One turn moves every row onto another: examples first, then more rows asked
met: [  0  34  43 -13   2  -1 -17   3  -1 -33 -11  -5  -9  22 -10   7  -5   4
  19  -3  16   5  10 -15 -24   1 -11  15   2 -10  13  13 -16   1 -25  -1
  18 -25  -8 -12  -8  35  -5 -16   3   8  15 -10  14  18  12  16  -3   4]
Fir: [-23   9  26  -6 -19 -13   6   5  -5  -8  24 -14  -4  23   7  -3 -10   8
  11  -6   4 -17  23  -8  -9  11 -11   8  -4   8  12   4 -21  10   1   4
  25   4 -13 -15  -8   9   8 -18   2  -4  10   2  20   7  14  -6  -2  13]
Lanu: [  1  16  36 -11 -16   2  20  17   6  -1  -4   1   2  14   3  12  -3   1
   5  -1  -9  -3   4   3   4  -2   1  18  17  18   5 -15 -15   7  -1  -6
   7   3 -27 -17   5  11 -10 -17  -8   2   7 -13   4   5   7  -7 -15  -6]
Veze: [-15  25  46 -22   2  14  24  -1 -21 -24 -19  -4   9  19  -4  13  -2   8
  -3  -9 -26  19  -5 -21 -10 -14  -7   3   3  -5   2  -6  -7   5 -28 -16
  39  -3 -10 -13  -2  12   7   5 -16  -5  29   8   1   1   2   8 -11  -7]
Lem: [  5   9   6 -13   4  -3  -6   7  -5 -30 -21 -17   5  14  -2  16   2   9
  13 -17 -11   8   1 -12 -10 -20 -20  30   4   2  -6 -19  -4  -3 -10  -1
  29 -14 -16   2 -15  18   4 -10 -14  14   4 -11  10   6  20  13  -6  -7]
durad: [ -9  15  41 -24 -24 -17  14 -13  -1 -12  -6 -17  -6  25  -8   0   5  -8
  19 -10   4 -11   0  -7  -4   8   7   1  -4   2   3  -1  -5  15 -26  -5
  23 -28  -9  -1  -5  21  11 -15 -27  -5   8   6  16  17  15  -2   7   9]
Minog: [ -6  26  19 -13  10  -7  16 -11  18   1  -6  -2  11  16   6   2   6  -5
  30 -25   1  -2  10 -13   3   9  -9  11  -6  -6   1   4  -9  -5 -22  -9
  19   6 -29  -6  -1  15 -11 -17  -4 -18  18  21  10   7  -9   4 -12 -21]
sudo: [-14  21  20  -8  -3  -4  11 -11  -7 -36  -3 -30  28  32  -1  13  -9   2
   9 -25  -4  -1  -3 -16 -12  -8 -18   4  13   0  -5   1  -1 -17  -8  -6
  22   1  -7 -16   4   8  14   7 -15 -11  12  23  24   3   7  17   8 -21]
runez: [ -2  20  36  -7 -15   4  -2 -19 -10 -17  -2 -11   1  19 -19   6 -19 -10
   3 -24   6 -15   4 -13  -5  -8  -9  -4  24   1  32   4  -5   3 -24  15
  24 -19  -7 -25  11  13   6   8 -16   6  17  16  29  20   9  15  -4   1]
fim: [-19   8  30   1  -2   4   4  11  -3 -25   2   7   6  30   0  13 -13  -9
  33 -11  -2   2   5 -17   0 -12 -25  28   8   0  15  -4 -15  -7 -24   6
  29  -3 -39 -19 -13  -4  -8 -19  -2 -15  25  16  12  -5  -3  17   3 -16]
Zete: [  2   2  27  -7   1  19  13  -3  10 -20   9   1  16  28 -11   7   8  10
   3 -27 -11  13   9 -11   3  14 -15   2   6  -2  22 -14 -11   4 -31   2
  39  -7   1 -19 -12   3   6  -4 -19 -10  35   0  17   9  11 -11 -10   2]
mosos: [ -9  33  23 -16   5  12   1  -2  -1 -21 -16 -14   5  12  -6 -26   0  13
   7 -21 -12  -5   5   0  -5 -11 -29   2   7   3   8  18  -2  -6 -25 -14
  37 -10  -9  -1  -3  19   6  -5  -8 -11  -6   5  13  15   5  15  -8   9]
fino: [ -5  25  37  -9  11  11  13   8  25   4   5 -12  14  35  -2   4  -4  -9
  10  -7   7   5  11 -16  -8   4   6  18  15   3  12  -8 -19   5 -20   0
  44  -5  -4 -21  -6  17  -2  -2  -5  23  31  13   5  14  -6   9 -11   3]
tuk: [  2  19  20 -15  -8 -11   7  -3 -13  -9  -9 -16   7  15 -15  -3 -14 -13
  32  19   5   5  15 -38   3 -10 -19  16   1   6   2 -11 -16  -3   0   3
  31 -17 -21  -5 -13  22   4  -7  -8  -7  22  10   5  -4   3  28  -9  -7]
bupu: [  7  -4  31  -3 -11 -12  -5  -4 -17 -25   1  -9   4  10   5  16 -23   8
   9  -4  -2 -15  -8 -31 -10   6 -16  11  18  -1   0  -7 -15 -10  -4  15
   9 -21  -3 -12   3  27   3   5  -6 -10  22   0  12   6   8   2  -8 -19]

Lem turns into mosos
Veze turns into durad
fim turns into Zete
Now these:
bupu turns into sudo
fino turns into Lanu

One turn moves every row onto another: examples first, then more rows asked
sil: [  4   9   2  -7   2   7   6  -6 -11  22  -2 -34]
tofi: [ -7  -9  -8 -19  14   8 -10 -10   2  20  -7 -16]
Rakat: [ -7  16  -9 -14  11  -9  -2   3 -13 -13  -3  -7]
pomer: [  5   6   7  10   6  -2  10  -3 -11   4 -24  -6]
boki: [-15   5 -12   5   9  -6  -9  -9 -28  -5  -2 -12]
git: [-11  -6 -10   4  15  12 -11   0   8  19  -1   0]
megif: [  0  10 -10  12   0  14  -4  -5  -9 -10  -1 -18]
fegaf: [ -2  -6  17   3   5   8   6   1 -21  14 -13 -20]
Konom: [-12  -2  -3  -9   2   3 -27  -2  -9  24  -5 -25]
fop: [-13  18  15  10   1   7  -5 -10 -21   9   1 -15]
zuf: [-11   2 -25  -9  -4  -1   4  10 -20   1   2  -9]
Riz: [  3  12  -8   4  -4  -9  10   6   3   4 -15   0]
puvom: [ -9 -14  -8 -14  -5   9 -11  13  -1  10  -3  -1]
sapum: [-31   7  -8 -11  -8  -4 -14  -9 -18   3   0 -14]
zivub: [ -2   6  -5 -11  16   2   7  13  -5  12 -12  11]
kogi: [-18  18  -6   4  -3 -15 -11 -16  -6   9  -3 -18]
gav: [-27   6  -1  -7 -10  -8 -12  -2   6  20   2 -14]
risuk: [-14  -4 -12 -14   1   4   7 -12   2  -4   6 -11]
Benu: [-15   8   1   4  -5 -12 -26  10  -7  10   3 -21]
sagu: [-13 -15   4 -11  13   5  10   8 -11  19   9  -8]
kiz: [ -9   8 -17  -9   3  22  -2   8  -8  -2  -5   3]
Suf: [  2   3   7  15  -4   1   2  15  -7  19 -16  -8]
gelog: [  1  11   8  -2   8 -13  13  11  -5  20  -5  -2]
Vatuz: [-11  -1  15   7  10  -6  -4  -4 -12 -12   0 -10]
Suduv: [  1  -1  -4  13  20   3  -8   5 -21  15   5 -23]
Sarog: [ -9  17   7 -11  -4   2   9  13  -1   3  -4   6]
vodu: [ -6  -7  -7   4  14  -1   6  -6  -6  31 -15 -20]
tipap: [-11  -5  -8 -15   4 -18 -19   6  -1  20  -2 -16]

puvom turns into Rakat
zivub turns into sapum
Suf turns into tipap
Now these:
sil turns into git
risuk turns into megif
Riz turns into Benu
boki turns into fegaf

